One turn sends every row of this set to another row. A few are shown first. Where does it send the rows asked after them?
Vol: [-31 -10  -7 -18  30  -3 -43 -19   8   0  -4  31 -11  -5 -15]
bese: [  9  12 -13  -3  13 -13 -18 -13  25  11  -1  44 -17  -3   1]
Limim: [-29  22  -5 -38   4  46 -12  -9  42   1 -28 -27  21  11 -52]
sul: [-14  27  -4 -31  -2  57   8  -7  44  17 -35 -15  18  19 -26]
tuma: [ 27  17  19 -27  -9  21 -29 -19  44  -4 -14 -23 -23   6 -41]
Rogod: [ 25  15  -8 -12  -1 -12  13  -7  19   7 -12 -28  31   6   6]
lumav: [ 17  18  -2 -18  29 -11  -9 -17  -3  16  -5 -44  25  -9 -20]
sola: [  3  13 -11 -15  32 -15 -41 -17  11   4   4  32 -15 -17 -20]
Pina: [ -6  10 -20 -18   4  -2  -3 -10  15  18  15  32  22 -32 -46]
nifa: [-24 -10  -9  -6  11   0 -21 -17  22   7  -9  44 -13   8   5]
lat: [ -3   1  22 -17  -6  51 -41 -27  35  15 -21 -18 -12  27 -14]
mavo: [ 10   0  23 -36   8  44 -38 -23  28   3 -21 -26 -21   4 -34]
pum: [ 15  16  18  -7 -25  29 -31 -22  51   7 -14 -15 -14  30 -21]
zegol: [-21 -15  -8 -14  22   6 -21 -24   2  19  -6 -45  34   0 -18]
dotu: [-15 -17 -13  -8  -7   4  -1 -15  24  11 -11 -31  40  16   8]
giku: [ -6  49 -10 -27   8  35 -25 -11  41  12 -14 -30  22   6 -60]
Nof: [-28  21   2 -18   8  16 -16  -9  -6  13  -5  43  39   4  -4]
lise: [  9  54  -8 -18   2  46  -5  -8  45  29 -21 -18  19  16 -34]
rizap: [-19  28  -2   0  -4  -8   4 -16   5  26   6  40  25   1 -29]
Muko: [-15   3 -16 -36  16  21 -23  -3   1   6   3  35  37 -29 -19]

sul moves to Limim
dotu moves to zegol
Now find these:
tuma moves to pum
Vol moves to sola
rizap moves to Nof

